The rows of Z fall into a few groups, which share some directions, and each row is roughly a mix of its group's hidden directions.
Z:
[[-0.37 -0.26 -0.33  1.72 -3.31  0.00  0.46 -0.12 -0.49  4.14]
 [ 0.98  0.75 -0.35  2.78  0.68  1.24 -0.29  0.88 -4.42 -0.33]
 [-0.66 -0.85 -0.33  4.72  1.63  0.87 -0.41  0.06 -1.89  1.05]
 [-1.86  0.29 -3.71 -0.61 -1.96  0.91 -1.76 -0.40  0.25  2.49]
 [-1.08 -0.12  0.62  1.45 -1.27  0.74  0.84 -2.74  4.03 -1.27]
 [-2.81  0.31 -3.13 -0.95  0.43  0.69 -2.96 -1.24  1.46  0.25]
 [ 0.45 -0.54  0.37 -1.08 -2.94 -0.52  0.97 -0.94  2.92  3.29]
 [ 0.72 -0.33  3.50  1.96 -0.24  0.92  0.71 -2.27  1.29 -2.63]
 [ 0.24  0.87  1.61  2.30  3.05 -0.30 -1.85 -2.51 -1.81 -0.89]
 [ 0.34  0.19 -0.89  0.71  2.13 -1.20 -1.99 -0.63 -4.37 -1.01]
 [ 2.45 -0.17  0.48  1.52  2.29 -1.03 -1.12  1.45 -3.24 -1.76]
 [-0.51 -1.35  0.95 -0.08 -3.56 -0.09  1.34 -1.55  2.14  2.73]
 [-2.06  2.21 -3.10 -1.27  1.66  0.64 -0.83  1.58 -0.06  2.27]
 [ 0.72  0.13  0.28  2.12 -4.03  0.93  0.98  0.27 -0.05  2.93]
 [-0.75  0.49 -3.94 -1.10 -0.64  0.05 -0.67 -0.61 -1.92  3.06]
 [-2.05 -0.96 -0.39  2.75 -1.13 -1.03 -1.30 -2.07  1.79 -2.73]
 [-0.39 -0.31  2.00  1.67 -2.60  0.79  1.77 -3.35  1.52  0.88]
 [ 0.69 -0.95  2.75  2.84 -2.31  0.77  1.03 -1.60  2.28  0.32]
 [-1.87 -1.83  0.86  1.07 -0.83  0.49  1.38  3.17  2.56  1.92]
 [-0.67 -1.04 -1.33  1.20 -2.32 -1.63 -1.32 -1.74  3.69  0.84]
 [ 2.18  0.18  0.84 -0.96  2.58 -0.32 -0.84  2.86 -2.94 -1.10]
 [-2.15  2.29  0.31  0.75  3.29  1.74 -0.22 -2.56  0.96 -0.13]
 [-0.63 -0.07 -2.64  1.01  1.99  0.52  0.20 -1.27  0.55 -4.16]
 [ 1.11 -0.18  3.81  2.26 -0.28 -0.45  2.30 -1.26  1.84 -0.62]
 [-1.33 -0.91 -1.41  1.75 -3.35 -0.31  0.27 -0.01  2.61  2.45]
 [ 0.25  0.90 -0.12 -1.19  2.59  0.08 -2.00  2.90 -2.86 -1.53]
 [ 0.61 -0.62  0.60 -4.27 -0.53 -0.53 -3.06  1.08 -0.54  1.08]
 [ 0.30  0.33 -0.26 -0.20  3.58  0.63 -1.80  2.15 -2.75 -1.71]
 [-1.78 -0.82  1.12  2.34 -2.60  1.14  1.44  0.72  3.10 -1.00]
 [ 1.51 -0.55  1.90  0.39 -1.55  0.46  3.92  1.57  2.25 -0.24]
 [ 0.62 -0.73  0.30  0.79 -0.55 -0.34  2.15  2.29 -0.74  4.40]
 [-1.64  2.41  1.86  0.86  2.85  1.72  0.62 -1.66  0.49  2.16]
 [-0.22 -0.16  2.06  1.08 -1.69 -0.52  0.59 -3.27  3.35 -1.00]
 [-1.07  1.89 -1.47 -2.88  0.67 -0.17 -2.43  2.92 -1.14 -0.70]
 [ 1.25  1.37  0.92  1.02  2.66  0.45  0.48  1.32 -1.86 -3.72]
 [ 1.26 -0.70  1.74 -1.74  0.87  0.11  0.62  4.40 -1.13  1.39]
 [-3.30 -0.53 -3.38  0.44 -0.64 -0.43 -0.11  0.47  2.47  1.46]
 [-2.42 -1.35 -0.02 -0.34 -2.56 -1.46 -0.14 -0.45  3.79 -0.90]
 [-1.78  0.56  0.62  1.02  3.81 -0.10 -3.24 -0.51 -0.61 -1.13]
 [-2.58  0.63 -1.59 -1.26 -2.72 -0.27 -1.49 -0.84  2.10  2.42]
 [-1.68  0.38 -2.80  0.72  0.20  0.96 -0.73  1.51 -1.12  3.94]
 [-0.87  0.16 -0.97 -0.30  1.60  0.10  0.08  2.40 -4.58  0.84]
 [ 0.02 -0.63  3.08  2.96 -0.05  1.95  2.00 -1.86  1.36  0.34]
 [ 1.29  1.00  0.99 -0.67  2.70  0.88  0.92  2.01 -1.49 -3.54]
 [ 0.62 -1.52  2.43  0.24 -2.70 -0.59 -0.01 -2.06  0.80  3.27]
 [ 1.85 -2.16 -0.32 -3.72  0.74 -0.64 -2.30  1.10 -1.12 -1.04]
 [-0.27  0.34 -0.79 -0.04 -0.76 -0.98 -3.85 -2.52 -2.89  0.06]
 [-0.46  0.63 -0.11 -1.76 -4.15  0.72  1.73  2.45  1.17  0.12]
 [ 0.17  0.60  1.49  3.02 -1.35  0.62  4.12  0.25  0.69 -0.64]
 [ 0.16 -1.56 -0.42  2.39 -2.40 -1.34 -1.44 -3.61  0.76 -0.49]
 [ 1.80 -1.15  2.24  3.46  0.00 -0.40  2.10 -0.98 -1.02  1.93]
 [ 0.08 -1.01  1.31 -2.58 -0.39 -0.50  0.74  4.48  0.16  1.21]
 [-2.68  0.28 -2.20 -2.63 -1.57 -0.65  0.39  0.33  3.04 -0.69]
 [-0.55 -1.56 -1.72 -1.82 -1.83 -1.28 -2.78 -0.50  0.41  3.11]
 [ 3.44 -1.23  3.27 -0.40  0.24 -1.02 -0.36 -0.33  0.21  2.51]
 [-0.78 -0.27 -2.63 -2.87  0.54  0.56 -1.76  3.19 -1.15 -0.93]
 [-1.84  1.73  1.19 -1.49 -0.17  0.80 -2.52 -3.22  1.72 -1.22]
 [ 1.35 -1.21  1.92  2.37  2.55  1.20 -0.87 -0.45 -1.04 -3.04]
 [-1.33 -1.26  0.50  1.30 -0.88  0.08 -0.60 -3.65  3.39 -0.79]
 [-2.72  1.07 -3.41  0.88  1.35  0.33 -0.54 -0.99 -2.36 -1.45]
 [-0.15  0.73  0.15  0.19 -0.71  0.32 -0.32  2.61 -3.48 -3.41]
 [ 1.21  0.99  1.63 -0.58  3.76  0.81 -0.81  0.12 -1.68 -2.85]
 [ 0.78 -0.27  1.10  0.39  0.05 -0.49  0.54 -3.50 -2.38  3.38]
 [ 1.09 -0.46  0.16 -3.77 -0.92 -0.88 -2.56  2.56 -1.21 -0.07]
 [ 2.07 -0.61  2.12  1.21  1.50  0.69  0.90 -1.72 -0.59  3.79]
 [-0.99  0.10 -1.56 -0.09  2.71  1.39  2.43  3.03  1.43  1.40]
 [ 0.65 -2.79 -0.82  0.19 -2.30 -0.51  2.49  0.74  0.83  3.16]
 [-1.22  0.09 -2.87 -0.05 -3.58 -0.73 -0.08 -0.46  1.63  2.42]
 [ 0.59  0.30 -0.60 -1.53  1.73 -0.03 -0.73  4.35 -2.30 -0.99]
 [ 0.36 -1.43 -0.33  0.74  4.25  0.45 -0.77  1.07 -2.81 -1.06]
 [ 0.23  0.13  2.73  2.55 -0.45 -0.66 -0.01 -3.90  1.36 -0.41]
 [-2.08 -0.23 -1.85 -0.10 -1.94 -0.73 -2.54 -2.72  1.72  1.71]
 [ 2.03  0.37  2.59  1.44  3.13  0.72  1.53  0.51 -1.97 -1.44]
 [-1.10 -0.67 -2.33 -0.86  2.53  1.77 -2.60  1.32 -0.06 -2.45]
 [-0.30 -0.02  3.20  1.21  1.15 -0.80 -0.18 -2.45  2.47 -2.45]
 [-0.93 -1.61 -2.81 -2.81 -1.41 -0.88 -2.52 -0.12  0.94  1.62]
 [ 0.87 -0.79  2.59  2.55 -0.55 -0.21  0.07 -3.75  1.03 -1.35]
 [ 1.39  1.41  1.53 -0.06  3.68  0.35 -0.64  1.85 -2.71 -0.89]
 [ 1.90  0.31  2.15 -1.29  2.97  0.07 -0.97  1.96 -2.69  1.01]
 [ 0.92  1.75 -2.01 -2.73  1.56  1.42  0.37  3.37  0.53 -0.50]
 [ 0.38  0.98 -0.85 -2.04  2.67 -0.76 -1.30  2.08 -3.42 -0.67]
 [ 0.15 -0.38  2.39  2.31 -2.86 -0.56  0.72 -2.74  1.76  1.00]
 [-3.60 -0.55 -2.23 -2.31 -1.90 -1.83 -0.14  0.88  0.69 -0.10]
 [-0.69  0.29  1.87  0.24 -1.93  2.04  3.00 -1.83  2.64  0.72]
 [ 1.54 -1.51  1.59  1.82 -1.34 -0.10  3.99 -0.69  0.96  1.51]
 [-1.82 -0.26 -0.88  1.73 -0.24  0.03 -2.68 -4.02  0.70  0.89]
 [-0.66 -0.52  0.46  2.60 -1.65  0.17 -0.52 -4.14  1.68  1.07]
 [ 1.07  0.07 -1.59 -2.43  3.97 -0.96 -1.56  1.45  0.06  1.03]
 [ 1.45  0.01  0.15  2.10  3.57 -0.39 -1.57 -1.06 -2.32 -1.87]
 [ 0.13 -0.89  1.33  0.78 -3.35  0.36  1.48 -0.27  2.97  2.50]
 [ 1.42 -2.20  1.02  1.47 -0.92  0.20 -1.16 -3.49 -0.36 -2.69]
 [ 0.02 -0.04 -1.30 -1.06 -4.68 -0.03  1.06 -0.63  1.62  1.72]
 [ 0.39  1.29 -0.92  1.36  4.28  0.05 -0.82  1.36 -2.54 -0.29]
 [ 1.50 -1.91  1.83  1.87 -1.59 -0.25  3.00 -2.35  1.42  0.18]
 [ 0.28  0.05  1.56 -2.13 -3.04  0.68  2.58  2.12  1.38 -1.44]]
One row of each group comes first, with its name. Which group is each row after those in?
[-0.51 -2.14  1.02 -0.39 -1.79  0.98 -1.17  1.36  2.80 -3.26]  T
[-2.96 -0.49 -3.39  0.59 -1.76 -0.65 -0.45  1.70  1.95  0.76]  C
[ 0.90  0.41  3.66  2.52 -0.44  0.47  2.55 -0.84 -0.16  1.86]  X

[-1.13 -1.07 -2.83 -0.89 -3.35  0.02  0.38 -0.70  1.03  2.79]  T
[ 1.76 -1.38  2.03  0.86 -3.13 -0.36  1.87 -0.60  0.60 -2.81]  X
[ 0.47  0.84  1.54 -2.04  2.38 -0.38 -0.20  2.32  0.19 -3.62]  T
[-2.29  0.36 -1.44  2.22 -2.09  0.33  1.40 -2.50  2.59  0.21]  X
[ 1.42 -1.42  1.71  3.49 -0.90 -0.53  2.26 -1.14 -0.43  2.23]  X
[-0.80 -0.45 -0.23  0.60 -3.50  0.66  0.58 -1.92  3.69  0.48]  T
[ 1.00 -0.22  2.42  2.67  1.45  0.57 -0.72 -1.35 -0.31 -3.60]  C
[-0.16  0.43  2.68  0.51 -0.20  1.76  2.52 -3.71  0.96  0.11]  C
[ 2.61  0.46  0.91 -1.44  1.97  0.04 -0.58  2.59 -3.32  0.13]  C
